0: [5 5 5 5 6 5 6 5 5 6 6 4 5 6 4 7]
1: [5 4 5 5 4 2 2 3 3 2 0 2 2 1 1 2]
2: [5 5 5 5 5 6 5 6 5 6 7 6 6 7 6 5]
3: [4 5 5 4 5 4 5 5 4 4 4 5 4 5 4 3]
4: [5 5 5 5 6 5 4 6 6 6 6 7 6 5 5 5]
5: [5 4 5 5 5 5 5 6 6 6 6 6 7 6 5 5]
6: [5 5 5 5 6 6 5 6 6 6 5 7 6 6 6 5]
7: [5 4 6 5 5 5 5 5 6 6 6 6 7 6 7 5]
8: [5 5 5 5 5 5 6 6 5 7 6 7 6 7 5 7]
9: [5 5 5 6 5 5 5 6 6 5 7 7 6 6 6 6]
10: [5 5 4 5 5 6 5 6 6 6 6 7 7 7 6 5]
11: [5 4 4 5 4 6 4 4 4 4 3 4 3 4 4 3]
12: [5 4 6 4 5 5 5 5 6 5 6 5 7 7 6 6]
13: [5 5 5 4 6 6 6 5 5 6 5 6 6 7 5 4]
14: [5 5 5 5 4 6 5 5 4 5 5 3 4 6 4 4]
15: [5 5 5 5 5 5 6 3 5 5 6 5 4 3 4 5]
16: [5 5 5 4 5 5 5 4 4 5 4 3 4 5 1 3]
17: [5 5 5 4 5 5 5 5 6 5 6 5 5 6 5 5]
18: [4 5 5 5 6 6 5 5 5 5 6 4 5 5 1 3]
19: [5 5 5 5 5 6 6 6 6 6 5 7 6 5 4 6]
20: [5 4 5 5 5 6 6 6 5 6 6 5 7 6 7 7]
21: [5 5 5 5 6 5 4 6 6 5 4 5 5 7 6 6]
22: [5 5 5 5 5 6 5 6 6 5 6 6 6 5 6 4]
23: [5 5 4 5 5 6 6 5 6 6 6 6 7 7 6 7]
24: [4 4 4 5 5 6 4 5 4 3 6 5 4 3 4 5]
25: [5 4 5 5 5 5 3 6 5 6 6 5 5 6 5 3]
26: [5 5 5 5 5 6 5 5 6 6 6 7 8 6 7 4]
27: [4 4 5 6 5 6 5 6 6 6 7 6 6 7 6 5]
28: [4 5 5 5 5 6 5 6 5 5 5 5 6 6 6 4]
29: [5 4 5 6 5 5 5 6 5 5 6 6 5 6 7 3]
30: [4 4 5 5 5 5 5 5 4 4 5 5 4 5 4 3]
31: [4 5 4 4 4 5 5 5 5 5 5 5 5 5 3 5]
32: [2 1 1 2 3 1 0 0 0 0 0 0 0 1 1 2]
33: [5 4 4 5 5 5 4 1 4 2 2 3 1 3 3 3]
34: [5 5 5 5 5 4 6 5 5 6 6 6 6 6 6 4]
35: [5 5 5 4 6 6 5 5 4 4 5 6 6 6 6 8]
36: [4 4 0 3 4 2 1 1 1 0 0 1 0 1 1 3]
37: [4 5 4 5 5 5 4 4 4 3 3 2 2 2 3 3]
38: [5 4 5 5 5 5 5 6 6 7 7 6 7 6 7 6]
39: [4 5 5 5 5 4 3 3 2 3 3 5 2 2 2 3]
40: [3 4 2 1 2 1 3 3 0 0 1 0 1 1 1 2]
41: [5 5 4 5 5 5 5 5 5 4 4 5 4 5 3 3]
42: [5 5 4 5 5 3 2 2 3 0 1 1 1 1 1 3]
43: [5 5 5 5 5 6 5 5 5 5 5 6 3 3 3 5]
44: [5 4 5 5 5 5 4 6 5 5 5 6 4 6 4 3]
45: [5 5 4 5 4 6 5 6 5 6 6 5 5 6 6 4]
46: [5 5 5 5 5 5 4 4 4 4 3 3 3 2 4 3]
47: [5 5 5 5 5 5 6 5 6 6 6 5 7 7 7 7]
48: [5 5 5 5 5 4 5 6 6 6 6 6 6 6 7 7]
49: [4 4 5 5 5 5 4 5 5 5 4 4 7 6 4 3]
50: [5 5 5 5 5 6 5 6 6 5 6 6 5 7 7 6]
51: [5 5 4 5 5 5 6 6 5 5 6 6 6 7 7 5]
52: [5 5 5 5 4 5 6 5 6 5 6 6 6 5 6 7]
53: [2 3 3 0 0 0 1 2 0 0 0 0 0 0 1 2]
54: [5 4 5 5 5 6 6 6 6 5 6 6 6 6 7 6]
55: [4 5 5 5 5 5 6 4 5 6 7 5 3 4 5 4]
56: [5 5 5 6 5 6 5 5 5 6 6 6 6 5 4 5]
57: [4 4 5 5 5 6 6 5 5 5 7 7 7 5 7 7]
58: [5 5 5 5 5 5 6 5 6 6 6 7 4 7 7 6]
59: [5 5 5 5 5 6 5 5 6 6 4 5 5 4 6 4]
60: [2 2 1 2 2 2 0 0 0 0 0 0 1 0 2 3]
61: [5 4 5 5 5 5 5 6 6 5 7 6 6 5 6 5]
62: [2 2 0 1 0 1 0 0 0 0 2 0 0 0 1 3]
63: [2 3 4 3 2 2 3 1 2 1 1 2 2 0 3 3]
64: [5 5 5 5 5 5 5 5 5 5 5 5 5 3 6 3]
65: [5 5 5 4 4 6 5 6 5 6 5 6 6 7 6 6]
66: [5 6 5 5 5 5 6 5 6 6 6 6 6 5 8 4]
67: [5 4 5 5 5 5 6 6 5 5 6 6 7 7 8 7]
68: [5 5 5 4 5 4 5 6 5 6 6 6 4 5 6 5]
69: [5 5 5 5 5 6 5 5 5 4 4 2 5 3 4 5]
70: [0 4 3 1 1 1 0 0 0 0 0 0 1 1 1 2]
71: [5 5 5 5 5 6 6 6 6 6 6 6 7 7 6 8]
72: [5 5 4 5 4 2 3 2 4 2 2 1 3 3 1 2]
73: [5 5 4 6 4 5 5 5 5 6 5 7 5 6 6 4]
74: [4 4 4 3 2 3 4 3 0 4 2 0 0 1 2 3]
75: [5 5 5 5 5 5 6 5 6 6 5 6 6 7 6 6]
76: [5 5 5 5 5 5 5 6 6 5 5 6 6 6 6 6]
77: [4 5 5 5 5 6 5 5 6 6 6 6 7 6 7 6]
78: [5 5 5 4 4 5 5 5 4 6 5 3 4 4 4 4]
79: [5 5 5 5 5 5 6 5 6 6 6 6 5 5 5 5]
80: [4 5 5 5 5 6 6 6 6 6 6 5 6 7 8 5]
81: [4 4 4 5 5 4 5 6 7 6 6 4 6 7 3 5]
82: [5 5 5 5 4 5 5 6 6 6 5 4 5 4 4 5]
83: [5 4 5 5 5 5 6 5 6 6 6 6 6 6 7 6]
84: [4 5 4 5 4 4 4 6 3 2 3 3 2 3 2 4]

[5 5 5 5 5 5 5 6 5 6 4 5 6 6 5 3] 28 49
[5 5 5 5 5 4 4 5 5 6 5 5 3 5 5 3] 44 25
[5 5 4 5 5 6 5 5 5 6 6 5 6 6 6 5] 45 2
[4 5 4 4 4 4 4 4 4 5 3 5 4 5 5 2] 3 11
[5 5 5 5 5 5 6 5 6 6 7 6 5 6 4 5] 79 17
[5 5 5 5 5 6 5 6 6 5 5 6 6 5 7 6] 76 54
[5 5 4 5 5 4 4 5 4 5 4 4 6 5 5 4] 49 3
[5 5 4 5 5 5 6 5 5 6 6 5 6 7 7 7] 47 23
[5 5 5 5 5 5 5 5 6 6 6 7 6 6 8 8] 48 83
[4 5 4 5 5 4 5 5 5 5 5 5 5 6 3 4] 31 41
[4 5 4 5 5 5 5 5 5 6 7 5 7 5 7 6] 77 38
[5 5 5 5 5 5 5 5 5 4 6 6 6 2 4 3] 64 15
[5 5 5 5 5 5 5 5 6 6 6 6 5 6 5 6] 79 17
[5 5 6 5 5 6 5 5 4 5 5 5 6 5 5 4] 28 56
[5 5 5 5 5 5 5 6 6 5 4 5 5 3 6 6] 59 82
